[[122 154 135 100 139 156 115 151 111 105 147]
 [145 122 102 124 105 141 141 151 133 110 131]]
Read off the entry in the top-left corner.
122
Read off the entry in the top-right corner.
147
Read off the 3rd entry from the end, reading row by row.
133
Read off the bottom entry of the column that holds the largest entry.
141
The second entry on the main diagonal: 122
Read off the entry just right of the smallest entry.
139
Read off the largest entry in the first row.
156
The 2nd smallest entry is 102

Read these off the row that follows.
1) What is the last entry?
2) What is the second entry from the left?
3) What is the 4th entry?
[148 148 147 145 150 129]
1) 129
2) 148
3) 145

X =
132  126  139  132  130  131  128  133  124
118  130  123  122  130  120  132  128  132
153  119  132  153  118  153  117  140  116
Counting starts at 1.
The entry in row 2 and column 2: 130
The entry at row 3, column 1: 153
Which number is the entry in the top-right corner? 124
Which number is the entry in row 1 and column 3? 139
The entry in the bottom-right corner is 116
The entry at row 3, column 2 is 119
Which number is the entry at the centre? 130
Which number is the entry in row 1 and column 2? 126

B =
[[132 128 126 131 129 125 133]
 [137 130 122 137 132 127 132]
 [130 130 128 130 129 126 129]
 [111 129 141 129 133 135 105]
 [130 127 126 129 129 128 130]]
Counting starts at 1.
The bottom entry of the column that holds the smallest entry -> 130
What is the entry in row 1 and column 3? 126
The centre entry: 130
The entry at row 1, column 2 -> 128
The bottom-left entry: 130
The entry in row 3 and column 2: 130
The top-left entry -> 132
What is the entry in the top-right corner? 133
The entry at row 2, column 1 -> 137
What is the entry at row 3, column 1? 130
The entry just left of the centre entry is 128
What is the entry directly above the centre entry? 137

data = [149 136 143 132 151 148 111 144 126 123 142 143 143 107 136 120]
The fourth-last entry -> 143
The entry just left of 151 is 132
The second entry from the left is 136
The 1st entry: 149
The second entry from the right?
Answer: 136

Read these off the array that follows.
1) Which number is the last entry, reading row by row?
2) Which number is the 2nd entry in reading order?
3) Which number is the fourth entry from the end, reading row by row?
4) Which number is the largest entry in the last column?
5) Which number is the entry directly above the smallest entry?
6) Which number is the fifth entry, reading row by row?
7) Which number is the 2nd smallest entry?
8) Which number is the entry directly below 148?
array([[107, 131, 137, 131, 131],
       [140, 149, 134, 148, 128],
       [103, 137, 140, 125, 144],
       [118, 119, 108, 131, 153],
       [131, 122, 133, 145, 127],
       [114, 140, 116, 153, 150],
       [130, 152, 124, 105, 129]])
1) 129
2) 131
3) 152
4) 153
5) 140
6) 131
7) 105
8) 125

M = [106 111 139 147 123 114]
Which number is the entry just right of the largest entry?
Answer: 123
Which number is the entry just left of 139?
Answer: 111
Which number is the entry just left of the largest entry?
Answer: 139

Read these off the array that follows. Counting starts at 1.
1) Which number is the top-left entry?
2) Which number is the entry directly above the centre entry?
3) Which number is the entry at row 2, column 1?
4) Which number is the entry in row 1 and column 3?
5) Which number is the entry in row 3 and column 1?
6) Which number is the entry directly below the smallest entry?
7) Which number is the bottom-left entry?
8) Which number is the entry at row 1, column 2?
[[116 122 127 125 129 137 144 137 152 112 133 120 108]
 [148 135 127 135 118 156 133 135 128 143 118 115 102]
 [116 128 132 120 139 108 118 119 126 107 145 128 143]
 [134 124 116 134 138 134 129 110 118 124 133 126 134]
 [127 130 120 126 125 131 137 137 137 114 135 112 111]
 [123 122 143 135 115 122 128 145 128 138 122 146 137]
 [124 120 130 128 125 138 129 123 137 131 116 133 128]
 [139 151 113 148 126 126 145 138 119 133 139 135 142]
 [135 119 118 112 133 122 105 109 111 131 120 131 142]]
1) 116
2) 129
3) 148
4) 127
5) 116
6) 143
7) 135
8) 122

Read these off the grid that follows.
1) Report the entry in the bottom-right corner.
2) Report the top-left entry.
3) Report the entry in the top-right corner.
4) Report the 2nd entry on the diagonal from the top-right corner.
5) Report the entry in the bottom-left corner.
6) Report the 3rd entry on the main diagonal.
7) Report the largest entry in the last row.
[[128 128 144 152]
 [129 145 152 130]
 [156 137 128 128]
 [156 138 128 128]
 [128 128 138 156]
 [157 134 128 128]
 [144 153 130 128]
 [129 128 129 147]
 [137 157 134 128]
 [140 156 132 128]
 [147 150 130 128]
 [131 155 141 129]]
1) 129
2) 128
3) 152
4) 152
5) 131
6) 128
7) 155
